The same turns and mirrors carry the whole set onto itself, and each row onto the other rows of its family. Which rows share a family with each named row? Give them in list order.
These 27 rows form 9 families of 3 rows each.
J466: [  0   0   6  22   0  11  14 -11  13   3   8   2  -2   0 -16   8  -9 -27
   0  -9  -6]
J574: [-19  -3 -11  25 -11  30  -9   8   8   9   6 -15 -16  10   6  -3 -12 -21
 -10 -22   4]
J991: [ 25  17  -8  14  12   5  11  17   4  -2  -9  -9 -19   0  17 -11 -17 -15
   0 -21  14]
J899: [ 10  13   1  14   3   5  10 -13  14  -5  13  -3  -1  -3  -7   6 -13 -41
  -8 -11 -10]
J774: [ 22  12 -14  13   5   3  -5  13   4   3   0   1 -36   0  21  -7  -8 -18
   2 -26   5]
J553: [ 12  26 -11  29   7   5   1   9   7  -4  -4  -8 -22   8  18 -10 -12 -13
  -5 -23  25]
J860: [ 20  10  -5  13   8  10   5   2  -3   4 -11  -3 -13  -2  31 -12  -5  -8
 -11 -10   9]
J831: [ 11  14  -2  13   5   8  15 -17   3  -4   7  -5  -5   0   2  -5  -1 -22
  -6   1 -19]
J415: [ -5 -12  -4  18 -10  25   4   1   1   9   8 -13  -1   0  24  -7 -11 -17
 -16 -12 -10]
J312: [ 13  11  -8  23  -3  -5   5 -11  14  -3  17   3 -17   1   1   7  -8 -34
   1 -20 -16]
J204: [ 20  17 -13  12  10   8  -1  16   8   7 -19   3 -17   2  12  -2 -15 -12
  -1 -17  13]
J668: [ -2  -9 -10  16 -19  19  -6  10  10  11  18   0 -14   5  19  -1  -2 -27
  -6 -30  -1]
J502: [ -2  17 -12  25  10  12  14 -11   9  -4  17  -2  -9  -3 -11   4  -4 -35
 -16 -17 -12]
J22: [-11  -4  -6  10 -18  34  -2  19  10   9   5  -7 -10   5  12  -6 -12 -17
 -16 -23   1]
J664: [-13  -3 -16  27  -6  29   4  15   2  12  10  -9  -8   2  14  -4  -5 -19
 -20 -31   5]
J776: [  4  19  -5  19  -7   7  13 -14  20  -6  13   5   0   3 -11   5  -9 -27
 -12 -12  -6]
J355: [ -3 -11   9  16 -11  27   7  25   6   9   5  -9  -6   5  15  -9 -12 -13
  -6 -24   8]
J218: [ -7 -16 -11  13 -12  29   0  12   7  17   3  -9  -5   4  12  -1  -9 -22
  -7 -21   6]
J485: [ 16  26 -16  21  19   9   7  15   1  -3  -2  -3 -22  -1  16 -10  -4 -14
 -12 -27  16]
J781: [ 15  11 -14  18  17  11   9   9  -1   9 -11   0 -24  -1  13  -8  -5  -5
  -5 -22  18]
J618: [ -3  27  -1  16   2  10   4 -11  14 -10  18  -5 -10   7 -10   0  -5 -33
  -7 -13  -3]
J201: [-14  -9   0  18  -3  31  -4   3   6  14  12  -5  -7  -1  14   0  -8 -26
 -25 -29   1]
J322: [  8  17   1  26   9   4  27  -8   9  -8  18  -4  -7   2  -8  -5 -11 -26
 -11 -19 -12]
J972: [ 21  16   8  14  19   4   3  10   5  -4 -11   0 -23  -8  11  -3 -16 -19
  -4 -15  13]
J594: [ 11  19  -1  17  -4   3  16  -2  17  -5   8   0   1   6 -11   4 -16 -29
  -4 -12 -15]
J738: [ 20  22 -11  20  10   6  -1   9  10  -3 -16  -2 -24  -3  14  -5 -21 -11
  -9 -17  14]
J615: [ -7  -6  -2  10 -13  30  -9  21  11  13   3  -4   1   5  13   2 -17 -27
 -15 -24  -2]

Same family as J322: J781, J201
Same family as J615: J204, J594
Same family as J668: J774, J312
Same family as J502: J664, J485
Same family as J776: J22, J738

The same turns and mirrors carry the whole set onto itself, and each row onto the other rows of its family. Which rows share a family with each named row? Give them in list order.
These 32 rows form 4 families of 8 rows each.
J848: [ 13  -7  13 -13   3 -29   6   8  11  -8  -6   7  10]
J65: [ 21  13 -11  10   4  -4   8  -7   6 -24   2   6  13]
J159: [  4   4   5   6  30   3  -6  11  -2  -7 -12  18  23]
J480: [  1 -17   4   7  20 -11   5   4   3 -13   0  25   5]
J734: [-4  4  9  5 22  0 -3 10 -3 -2  3 28  8]
J924: [  8  21   8   5  16   1 -13  -7  -5 -13  -8  17  17]
J169: [  9 -11  -1   4   5 -17   4  -6   0 -25  -8   4   1]
J302: [ -3  -4   9  16  10 -11  -5 -12  10 -17   1  -8  17]
J267: [  5  20   5  11   6  -4  -2 -11  13  -7   4 -12  16]
J266: [ 25  17   3  -6   3 -16   9   7  17  -7   5   9  22]
J443: [  7   2   7  -2  20 -27 -20   2   1   0   2  21  16]
J165: [  0  12  -1  10  25 -16 -10   9   8   5  -1  25   2]
J903: [ 13   7  -1 -12  12 -24   7  15  20  -2  13   5  12]
J917: [ -8   1  13  -7  10  -6   6  12   7 -19  12  -5  15]
J900: [  0  14  -7   7  15 -19  -3   6  19 -18   7 -12  12]
J136: [ 19  25  -5   0  22  -7   4  10  15   1 -13  10  15]
J547: [  7  13  -4  11  32 -12 -12  11   8  -1 -14  14  17]
J103: [  8  12   9  -6   7 -12  -1   1  10   6  13 -11  18]
J489: [ -3 -16  10  -5  12 -20   9   7  12 -20   5  10   7]
J887: [ 11   0  -1  -8  20 -22   2  15  10   9   1  19   3]
J111: [  1 -12  13  -1  10 -19  -4  -1   6  -4  11  -8  19]
J666: [ 12 -12   5  -1   9 -26   2   3   3   1 -11  15  -1]
J713: [  8   8  -1  14  22   6   7  -1   7 -22 -15  17  16]
J161: [ 24  11   7  -5  10 -19   6   9  15   6 -12  14  20]
J879: [ -5  14   4   0   7 -16   3   9  17 -12  20  -2   6]
J511: [ 17  20   3  -6  20 -13 -17   3  -1   1  -3  13  23]
J418: [  0   3  12   9  16 -14 -15  -9  -3 -15  -2  26  10]
J649: [ 25  15  -1  11   9   2  10  -3   8 -10  -5  16  23]
J227: [ 13  -8  -4  15   9  -5   6 -10  -4 -15  -5  18   3]
J438: [ -2   2   1   0  18  -9   0   9   9 -26  -1 -15  21]
J125: [ 17  25 -12  -1  14  -5   7   5  15 -15   0  -5  13]
J439: [  1   1   0   7  13  -2   9  -3   8 -33 -10   0   9]

Same family as J267: J924, J302, J443, J103, J111, J511, J418
Same family as J438: J159, J734, J165, J917, J900, J547, J879
Same family as J480: J903, J136, J489, J887, J713, J125, J439

The same turns and mirrors carry the whole set onto itself, and each row onto the other rows of its family. Which rows share a family with each named row? Give them in list order.
These 18 rows form 3 families of 6 rows each.
J374: [  8 -10   7   7 -10  20 -20 -11   0  -3  -6   1  11  -7  -1  -3  -3   2
   9  -6  -7  14 -12 -11 -14  -7  20   5]
J135: [-10  18  -7 -17  15  12   4 -15 -17  -4  -5  12   1  21   0   3   2  -5
 -13   9   3  -7   6 -11  -6   1  -2  -8]
J238: [  0  12   3  13   0   3 -12 -12   0  -3  13  -3 -11  16  13   7   6   3
   6  -6   1  15   0 -21  -7  -3  20  -9]
J381: [  2  -2  10 -18  -4  28   4  -9  -9  -2 -12  20  21  -4  -5  -1   3  -4
 -10   0  -9  -4  -7 -11  -8   3  -2   8]
J179: [  0  11  12  -2  -3  -6   3  -5  11  -4  18  13  -1  21  25   9  13   4
  -6  -4  -2   7   6 -22  -2   2   8  -7]
J404: [  7   0 -11  -2 -20  -9 -18  18  13 -15   7   7  -4  12   9  14  13  -1
   0  -8   1  16  15   0  -7 -10   3   2]
J434: [  2   5 -18   5 -11  16 -22   5 -12 -14  -2  -3 -12   7 -12  16   7 -10
   3  -5   4  19   4  -2 -11  -4  11   4]
J253: [ -2  10 -10 -11 -10  22  -2   9 -13 -17   1  14  -5   9 -10  23  16 -17
 -12  -6  -1   9   4  -6  -4   8  -4   7]
J265: [  0   3 -11   9   8  -4 -14 -25   1  -7   1  -6  -5  18   8  -2 -11   2
   4   3  11  11  -1 -11 -15 -13  11 -11]
J980: [  9 -10  -9  -2 -18   4   5  -5  11 -19   9  16   3   5   5  20   4 -19
  -9 -10   8  25  -1  -9  -8   0 -12   3]
J896: [  0   3 -21 -22  -9  -6 -10  16   2 -14  -8  13   4  18   1  11   7  -7
 -11   2   1   0  17   9  -8  -8 -12   4]
J916: [  7 -15  -3  -8  -5   4 -19 -11   7  -1 -17   3  19  -2   0 -13 -11   8
   5   4  -3   2  -3  -1 -18 -16   7   2]
J603: [ -4  11 -16 -11  12  -5 -13 -13  -5  -3  -8   0   0  27   5  -6  -5   6
  -5  12   6  -6  10  -3 -14 -11   4 -11]
J921: [  0   1  -1 -23  -2  14 -14   3  -9   1 -21  10  19   4  -7  -9   1   8
  -4   8 -13 -11   4   0 -12  -8   6   6]
J926: [  4 -12 -27  -5  -6   5  -8 -10   4 -20  -7   5   2   8  -7   9  -9 -15
  -5   1  12  17   0   4 -16 -10 -12   1]
J536: [ -4  11   5 -12   6   5  16 -19   1  -8   8  21   5  19  15   8   4  -6
 -15   1   4   3   1 -19  -5   5  -9  -8]
J317: [  6 -11  16 -13 -14   7   3  -4  14  -3  -1  24  24  -5  11  -1   5   1
  -7  -5 -10   3  -5 -12  -8  -1  -3   6]
J98: [  8  -3  19  -3 -17  11 -15   7   7   1   1  12  13  -3   8   0  13  10
   4  -7 -16   4   0 -13  -8  -3  19   9]

Same family as J135: J238, J179, J265, J603, J536
Same family as J434: J404, J253, J980, J896, J926

